In the rows, 128 means zero.
One turn sends every row of this set to another row. A few are shown first. Where does it send the rows asked after them?
nubem: 94; 124; 125; 99; 123; 112; 113; 119; 98; 166; 137; 108; 120; 126; 136; 130; 125; 108; 134; 140; 154; 99; 188; 97; 124; 150
pel: 130; 109; 136; 106; 122; 106; 107; 146; 129; 141; 172; 111; 112; 104; 139; 136; 97; 109; 99; 126; 123; 150; 88; 150; 144; 153
Lis: 84; 124; 124; 114; 116; 111; 111; 127; 106; 157; 131; 108; 119; 129; 137; 116; 135; 126; 137; 143; 176; 93; 181; 95; 137; 155
pari: 124; 105; 124; 108; 103; 97; 107; 157; 148; 140; 150; 127; 127; 111; 153; 132; 89; 119; 93; 130; 125; 154; 89; 144; 154; 137
nur: 125; 106; 127; 109; 101; 105; 110; 156; 129; 132; 149; 125; 124; 115; 145; 134; 101; 121; 100; 129; 134; 156; 87; 161; 158; 141
tido: 91; 116; 130; 104; 114; 114; 112; 118; 88; 160; 124; 110; 128; 138; 147; 114; 135; 132; 129; 145; 157; 117; 186; 99; 125; 135
nen: 83; 115; 120; 100; 137; 123; 114; 106; 97; 162; 134; 110; 127; 134; 141; 126; 135; 109; 135; 146; 149; 99; 174; 105; 132; 140
Rif: 120; 116; 134; 119; 101; 110; 108; 121; 172; 152; 118; 137; 79; 122; 131; 109; 146; 122; 141; 87; 158; 161; 98; 116; 128; 163
mesu: 105; 134; 91; 118; 86; 115; 113; 145; 121; 124; 111; 112; 71; 143; 119; 98; 114; 136; 137; 112; 106; 131; 140; 75; 120; 150
kiniz: 130; 108; 133; 106; 123; 104; 106; 148; 138; 144; 173; 113; 113; 101; 144; 133; 91; 108; 97; 128; 116; 150; 89; 142; 143; 151
sipu: 140; 105; 91; 141; 95; 126; 118; 130; 171; 150; 116; 130; 93; 128; 153; 108; 109; 142; 140; 104; 119; 173; 109; 141; 122; 157
deti: 96; 115; 124; 115; 115; 120; 116; 114; 123; 176; 130; 106; 127; 148; 134; 111; 140; 119; 131; 139; 168; 94; 177; 92; 123; 144
dos: 102; 134; 94; 120; 84; 121; 115; 145; 109; 117; 112; 110; 66; 142; 120; 98; 124; 134; 143; 117; 110; 135; 143; 84; 125; 153
zuvi: 82; 113; 118; 98; 138; 115; 111; 107; 117; 171; 133; 114; 132; 133; 148; 122; 122; 111; 128; 145; 140; 96; 174; 87; 128; 137
sike: 81; 120; 125; 113; 120; 106; 109; 128; 121; 163; 131; 110; 121; 123; 149; 113; 128; 124; 136; 146; 163; 95; 184; 83; 135; 151
Sibug: 99; 120; 97; 121; 94; 149; 119; 131; 158; 116; 113; 88; 92; 155; 127; 108; 114; 123; 155; 119; 109; 136; 149; 92; 103; 134
ner: 138; 102; 96; 142; 96; 131; 117; 132; 164; 146; 118; 128; 89; 125; 157; 106; 118; 138; 147; 111; 118; 178; 112; 146; 125; 159
Tek: 118; 113; 135; 119; 104; 108; 105; 122; 182; 156; 121; 139; 79; 118; 142; 105; 142; 120; 142; 92; 149; 163; 102; 107; 130; 160
mezin: 101; 130; 95; 120; 87; 120; 112; 146; 118; 122; 112; 112; 66; 138; 131; 94; 119; 132; 144; 122; 101; 136; 145; 73; 125; 151
bir: 121; 98; 132; 112; 106; 105; 107; 159; 136; 134; 153; 127; 120; 105; 162; 129; 102; 115; 105; 141; 121; 163; 93; 151; 162; 140
diri: 122; 102; 128; 121; 109; 116; 110; 150; 136; 132; 161; 121; 118; 121; 141; 117; 93; 111; 113; 142; 98; 151; 75; 144; 154; 146
zelof: 130; 105; 108; 136; 111; 133; 119; 104; 191; 144; 122; 117; 96; 114; 126; 94; 132; 120; 156; 115; 133; 169; 120; 130; 134; 149
bosa: 122; 103; 117; 113; 122; 113; 108; 143; 128; 131; 169; 102; 115; 113; 142; 133; 109; 112; 95; 132; 126; 135; 83; 160; 154; 146
zir: 108; 119; 93; 124; 95; 146; 121; 131; 138; 151; 95; 114; 93; 165; 146; 116; 121; 143; 152; 107; 132; 143; 161; 101; 93; 149
mem: 105; 116; 96; 126; 96; 150; 120; 132; 131; 147; 96; 113; 91; 161; 152; 114; 128; 141; 159; 113; 131; 147; 165; 106; 97; 150
punab: 87; 126; 120; 111; 116; 104; 111; 126; 120; 165; 130; 109; 126; 130; 135; 118; 122; 130; 127; 136; 173; 87; 177; 86; 129; 151
nol: 102; 122; 97; 120; 92; 150; 121; 130; 149; 111; 112; 87; 91; 159; 119; 111; 118; 124; 154; 116; 115; 134; 146; 101; 104; 137
korav: 110; 106; 142; 113; 128; 114; 104; 153; 126; 130; 163; 123; 112; 110; 143; 120; 97; 123; 110; 136; 114; 161; 79; 139; 156; 151
Lapar: 134; 109; 104; 134; 109; 128; 120; 102; 191; 146; 121; 117; 100; 120; 118; 98; 128; 122; 149; 107; 137; 164; 116; 131; 131; 148
nem: 140; 105; 92; 140; 94; 130; 120; 130; 159; 144; 117; 129; 91; 130; 146; 110; 117; 142; 142; 105; 125; 174; 108; 151; 124; 161
fada: 118; 97; 121; 115; 126; 113; 105; 145; 138; 135; 169; 105; 114; 104; 160; 125; 107; 106; 99; 142; 114; 139; 90; 149; 158; 143
Dureb: 132; 106; 107; 135; 109; 133; 121; 102; 183; 141; 123; 116; 95; 120; 118; 97; 135; 122; 155; 111; 140; 168; 118; 138; 135; 151
funid: 96; 120; 124; 100; 110; 105; 113; 116; 100; 167; 122; 111; 135; 143; 137; 117; 123; 138; 119; 133; 160; 110; 180; 94; 116; 131
nafi: 98; 118; 100; 122; 94; 153; 120; 132; 149; 111; 113; 87; 87; 155; 128; 108; 122; 120; 161; 122; 110; 140; 151; 99; 108; 136
dit: 94; 113; 127; 116; 115; 123; 115; 115; 120; 176; 129; 107; 125; 146; 140; 109; 145; 116; 136; 145; 166; 98; 180; 91; 127; 145
Seki: 125; 103; 126; 120; 108; 116; 110; 149; 131; 130; 161; 119; 118; 126; 133; 119; 95; 115; 111; 138; 103; 150; 73; 149; 153; 146
Zorev: 94; 123; 122; 99; 124; 108; 111; 119; 107; 169; 137; 109; 120; 124; 141; 129; 119; 107; 133; 143; 147; 98; 189; 89; 123; 148
nugeg: 127; 105; 138; 108; 123; 108; 105; 148; 131; 141; 173; 111; 109; 100; 148; 133; 100; 105; 102; 131; 117; 153; 91; 146; 147; 152
ruz: 116; 111; 140; 122; 104; 114; 107; 123; 169; 151; 121; 137; 75; 117; 142; 106; 152; 120; 149; 96; 154; 167; 103; 116; 135; 164
timan: 90; 112; 128; 101; 117; 107; 110; 119; 108; 168; 124; 114; 131; 135; 156; 110; 123; 132; 125; 144; 148; 115; 187; 83; 122; 130
durag: 95; 126; 122; 98; 122; 107; 113; 118; 105; 169; 137; 109; 122; 128; 134; 130; 118; 110; 128; 138; 152; 94; 186; 92; 121; 149
daz: 105; 115; 97; 125; 98; 147; 119; 132; 142; 151; 97; 115; 93; 160; 157; 113; 122; 140; 155; 114; 124; 146; 167; 96; 96; 147
Loso: 94; 112; 126; 115; 115; 119; 113; 116; 127; 178; 130; 108; 127; 145; 142; 108; 138; 116; 133; 143; 162; 95; 180; 84; 124; 143
zere: 112; 109; 138; 110; 128; 108; 103; 151; 138; 136; 162; 124; 118; 111; 142; 120; 86; 126; 100; 130; 111; 155; 76; 129; 149; 148
fasup: 124; 103; 125; 119; 107; 112; 111; 148; 139; 133; 161; 121; 120; 125; 135; 120; 88; 115; 108; 136; 101; 146; 72; 143; 149; 144
Vemol: 114; 113; 136; 111; 125; 111; 107; 149; 124; 131; 160; 121; 116; 116; 130; 124; 92; 130; 101; 126; 123; 154; 72; 142; 151; 151
tipa: 88; 120; 114; 97; 133; 115; 115; 103; 107; 168; 131; 110; 133; 142; 129; 129; 123; 115; 122; 134; 154; 89; 168; 99; 124; 138
fila: 123; 102; 114; 112; 123; 104; 107; 144; 146; 140; 168; 106; 120; 110; 150; 129; 96; 112; 88; 130; 117; 130; 83; 143; 149; 141

bir moves to tido
nem moves to zir
mezin moves to ruz
Where do these go?
zere moves to sike
Dureb moves to nol
Loso moves to diri
fada moves to nen
nugeg moves to nubem

One turn sends every row of this set to another row. A few are shown first. Where does it send the rows asked after them?
Mogan: 139; 120; 96; 108; 119; 135; 108; 143; 84; 101; 110; 135; 108; 109; 120; 148; 147; 108; 114; 166
tuv: 105; 129; 122; 165; 142; 160; 120; 146; 142; 139; 100; 139; 116; 109; 88; 76; 159; 147; 150; 139
Pugis: 137; 127; 94; 127; 113; 109; 142; 148; 102; 137; 126; 151; 141; 134; 76; 102; 123; 140; 118; 188
morik: 139; 157; 113; 153; 123; 107; 122; 114; 86; 120; 153; 178; 104; 112; 100; 144; 147; 150; 116; 177
kame: 120; 145; 111; 193; 104; 149; 136; 129; 118; 144; 114; 140; 116; 122; 129; 88; 167; 175; 137; 141
nilor: 152; 145; 116; 169; 97; 127; 124; 151; 127; 140; 135; 122; 148; 104; 100; 105; 138; 160; 83; 116
Nanip: 83; 123; 96; 146; 117; 159; 147; 155; 99; 146; 94; 153; 120; 122; 109; 86; 161; 137; 137; 128
pira: 95; 111; 91; 103; 141; 153; 130; 117; 94; 124; 134; 174; 124; 126; 102; 112; 144; 139; 120; 165
pof: 132; 155; 126; 142; 157; 129; 96; 131; 118; 115; 143; 166; 102; 86; 67; 138; 139; 127; 110; 150
Lerek: 110; 121; 122; 126; 160; 136; 114; 126; 128; 121; 126; 164; 115; 115; 72; 102; 148; 138; 148; 179
Lini: 118; 135; 118; 121; 134; 131; 111; 122; 95; 114; 158; 173; 121; 92; 103; 149; 150; 137; 84; 119
kazap: 141; 178; 110; 195; 107; 136; 118; 131; 98; 134; 136; 151; 100; 98; 115; 130; 153; 156; 100; 130
fara: 130; 121; 115; 157; 96; 113; 148; 162; 124; 147; 109; 128; 152; 127; 94; 81; 146; 157; 127; 146
vip: 132; 110; 115; 140; 103; 151; 113; 152; 113; 114; 94; 106; 123; 106; 144; 119; 170; 132; 122; 121
voge: 105; 148; 124; 164; 109; 137; 128; 159; 100; 136; 117; 151; 117; 88; 109; 124; 167; 134; 101; 82
lere: 159; 152; 94; 139; 114; 124; 117; 136; 105; 130; 152; 144; 137; 111; 82; 125; 115; 144; 74; 158
Guv: 117; 123; 114; 151; 120; 120; 140; 113; 107; 129; 131; 166; 120; 136; 112; 102; 162; 168; 152; 187
fev: 123; 98; 111; 115; 111; 131; 123; 150; 99; 109; 91; 125; 121; 120; 129; 121; 165; 121; 143; 160
Gome: 147; 133; 101; 134; 111; 154; 97; 144; 97; 106; 111; 116; 110; 94; 135; 146; 151; 120; 93; 128
Zupug: 126; 164; 126; 181; 138; 154; 101; 151; 132; 133; 117; 140; 104; 81; 83; 112; 152; 136; 111; 110

morik moves to kazap
Lerek moves to pof
Where do these go?
Lini moves to voge
Gome moves to vip
fara moves to Pugis

One turn sends every row of this set to another row. A few are shown first. Where does it send the rows asked after them?
Libo: 160; 105; 99; 81; 127; 128; 142; 110; 113; 134; 128; 83
rided: 162; 107; 102; 86; 127; 121; 137; 112; 104; 134; 121; 96
runu: 140; 106; 112; 69; 147; 158; 164; 136; 114; 116; 103; 95
Zikiz: 124; 171; 99; 70; 128; 154; 159; 96; 99; 71; 123; 99
Dof: 150; 114; 103; 74; 141; 125; 139; 104; 113; 139; 140; 84
povo: 103; 157; 118; 140; 120; 145; 135; 127; 122; 133; 109; 104
zug: 124; 172; 86; 97; 119; 184; 167; 90; 99; 94; 127; 111
rezak: 145; 108; 109; 72; 149; 148; 160; 141; 108; 118; 105; 109
vulod: 105; 138; 123; 105; 143; 167; 161; 147; 119; 116; 91; 109
vek: 138; 136; 103; 125; 110; 121; 124; 104; 118; 144; 132; 87
Lida: 127; 167; 88; 106; 109; 181; 177; 90; 100; 95; 124; 113
tar: 124; 147; 123; 69; 127; 143; 146; 78; 114; 68; 128; 93
vivu: 127; 170; 96; 77; 122; 161; 161; 92; 100; 72; 109; 95
telok: 135; 116; 111; 60; 159; 159; 155; 125; 108; 123; 102; 90
sug: 128; 141; 109; 121; 116; 116; 135; 101; 113; 151; 144; 96
Govop: 108; 152; 118; 138; 131; 149; 126; 128; 121; 133; 106; 114
Tugo: 104; 143; 122; 100; 146; 172; 163; 134; 105; 126; 82; 106
kuv: 121; 129; 135; 95; 110; 155; 155; 62; 111; 96; 150; 114
Lup: 124; 142; 110; 115; 105; 175; 170; 75; 116; 105; 152; 121
bub: 113; 136; 119; 104; 151; 165; 153; 151; 118; 118; 97; 119
puvi: 139; 133; 107; 127; 116; 122; 116; 104; 111; 143; 121; 98
kizu: 121; 144; 129; 70; 122; 136; 152; 78; 107; 72; 136; 101
kes: 121; 130; 133; 92; 117; 152; 151; 68; 124; 88; 155; 109
kob: 100; 158; 122; 137; 120; 144; 151; 119; 109; 145; 108; 110
Dila: 123; 147; 108; 112; 108; 185; 163; 70; 106; 109; 144; 120

Tugo moves to kob
Lida moves to Lup
Where do these go?
kuv moves to kizu
Govop moves to puvi
Libo moves to runu

One turn sends every row of this set to another row. A few are shown first. Where does it send the rows asked after them?
vifi: 95; 136; 90; 126; 108; 119; 114; 110; 128; 122; 121; 89; 145; 174; 117; 115; 128; 127; 127
gurik: 135; 104; 125; 116; 136; 145; 151; 124; 106; 113; 123; 102; 82; 141; 127; 110; 106; 109; 121
maled: 93; 126; 86; 124; 106; 136; 107; 108; 124; 111; 129; 92; 151; 157; 110; 116; 122; 135; 130
nev: 113; 136; 143; 127; 95; 121; 105; 184; 144; 133; 91; 138; 130; 125; 123; 132; 123; 130; 146
rimed: 105; 112; 165; 121; 113; 112; 120; 127; 140; 91; 157; 99; 119; 131; 149; 116; 109; 141; 161
dol: 111; 139; 140; 136; 86; 121; 110; 183; 138; 131; 93; 141; 135; 126; 120; 131; 120; 128; 146
disa: 140; 143; 141; 123; 99; 105; 143; 130; 118; 140; 128; 137; 137; 80; 159; 105; 121; 129; 132
bomu: 96; 123; 166; 124; 113; 99; 127; 129; 136; 98; 151; 103; 120; 141; 161; 117; 119; 132; 161
Ropum: 153; 126; 152; 124; 120; 141; 173; 98; 115; 140; 100; 138; 142; 129; 98; 113; 119; 141; 129
Gimod: 147; 124; 151; 117; 133; 147; 164; 95; 115; 135; 99; 137; 145; 108; 105; 117; 116; 142; 134
belim: 91; 132; 96; 110; 121; 116; 112; 114; 132; 128; 119; 94; 138; 176; 130; 120; 145; 129; 132
zeda: 103; 109; 125; 128; 116; 147; 170; 128; 79; 113; 136; 125; 102; 145; 143; 118; 133; 106; 128
Sosu: 143; 130; 155; 122; 120; 133; 181; 101; 110; 146; 99; 145; 143; 139; 109; 116; 135; 137; 132
povos: 115; 125; 141; 126; 86; 135; 106; 185; 140; 127; 101; 142; 132; 123; 113; 131; 122; 138; 147
gotas: 136; 134; 143; 124; 80; 112; 155; 136; 108; 141; 142; 150; 140; 98; 154; 106; 138; 135; 131
gazi: 118; 118; 123; 124; 145; 139; 148; 118; 99; 110; 115; 102; 93; 119; 143; 114; 101; 99; 126
rel: 138; 137; 128; 153; 121; 149; 126; 134; 119; 124; 100; 174; 134; 138; 141; 118; 146; 101; 131
Dules: 132; 130; 156; 115; 131; 132; 177; 100; 107; 146; 98; 149; 147; 125; 123; 122; 143; 136; 137
ropav: 86; 120; 96; 99; 127; 131; 104; 113; 130; 121; 127; 97; 140; 160; 131; 125; 149; 140; 138
balap: 80; 131; 128; 121; 100; 124; 129; 98; 145; 125; 108; 75; 156; 152; 131; 131; 132; 137; 132
gar: 142; 135; 129; 143; 138; 150; 114; 132; 128; 123; 94; 166; 129; 125; 145; 120; 141; 103; 133
Depu: 88; 124; 131; 110; 109; 127; 124; 100; 153; 126; 108; 71; 148; 152; 128; 131; 133; 143; 132
loz: 126; 98; 126; 118; 118; 151; 165; 131; 93; 114; 136; 116; 87; 158; 127; 112; 125; 113; 122
Rigov: 112; 111; 161; 131; 97; 118; 125; 128; 137; 88; 162; 99; 121; 141; 135; 111; 101; 142; 156
Geb: 149; 127; 126; 152; 110; 160; 127; 137; 120; 120; 108; 173; 131; 147; 125; 114; 143; 109; 127
Tun: 88; 116; 90; 108; 117; 144; 102; 110; 126; 111; 133; 96; 148; 149; 119; 123; 134; 143; 136
Ramep: 159; 118; 128; 142; 120; 167; 116; 136; 130; 117; 107; 166; 123; 138; 120; 113; 135; 116; 127
gib: 99; 128; 164; 137; 96; 95; 137; 130; 131; 100; 153; 105; 123; 156; 153; 113; 117; 128; 157
vuken: 78; 125; 127; 125; 88; 133; 134; 100; 138; 122; 118; 81; 161; 155; 124; 131; 134; 143; 132
ratu: 155; 123; 129; 137; 138; 161; 109; 133; 135; 118; 99; 162; 122; 124; 132; 117; 133; 112; 130
dezo: 155; 120; 145; 114; 76; 119; 155; 141; 118; 143; 147; 146; 127; 116; 138; 101; 139; 146; 127
Povi: 116; 127; 143; 121; 95; 129; 103; 185; 145; 130; 95; 139; 128; 123; 119; 132; 123; 136; 147
baze: 91; 113; 131; 106; 102; 139; 125; 102; 152; 123; 117; 74; 147; 156; 121; 131; 136; 152; 131
zazug: 161; 133; 144; 113; 106; 107; 135; 130; 134; 141; 126; 126; 121; 87; 146; 100; 111; 136; 127
fonol: 134; 127; 155; 113; 140; 142; 166; 96; 111; 138; 98; 143; 147; 105; 120; 123; 132; 140; 139
Lago: 171; 120; 146; 107; 91; 116; 143; 138; 134; 143; 137; 132; 116; 109; 133; 97; 122; 146; 124
Guvu: 112; 132; 139; 135; 80; 130; 110; 184; 135; 128; 100; 142; 136; 125; 114; 130; 119; 133; 145
Zot: 85; 114; 128; 115; 89; 142; 131; 103; 143; 121; 123; 80; 155; 158; 117; 130; 137; 151; 131
Nik: 109; 120; 161; 140; 86; 107; 135; 130; 132; 94; 159; 103; 122; 156; 137; 109; 105; 134; 154
ruf: 98; 121; 122; 132; 133; 139; 160; 120; 82; 111; 124; 117; 107; 121; 153; 120; 118; 97; 130

zeda moves to loz
vifi moves to maled
disa moves to gotas
Where do these go?
rel moves to Geb
Guvu moves to povos
bomu moves to gib
Gimod moves to fonol
vuken moves to Zot

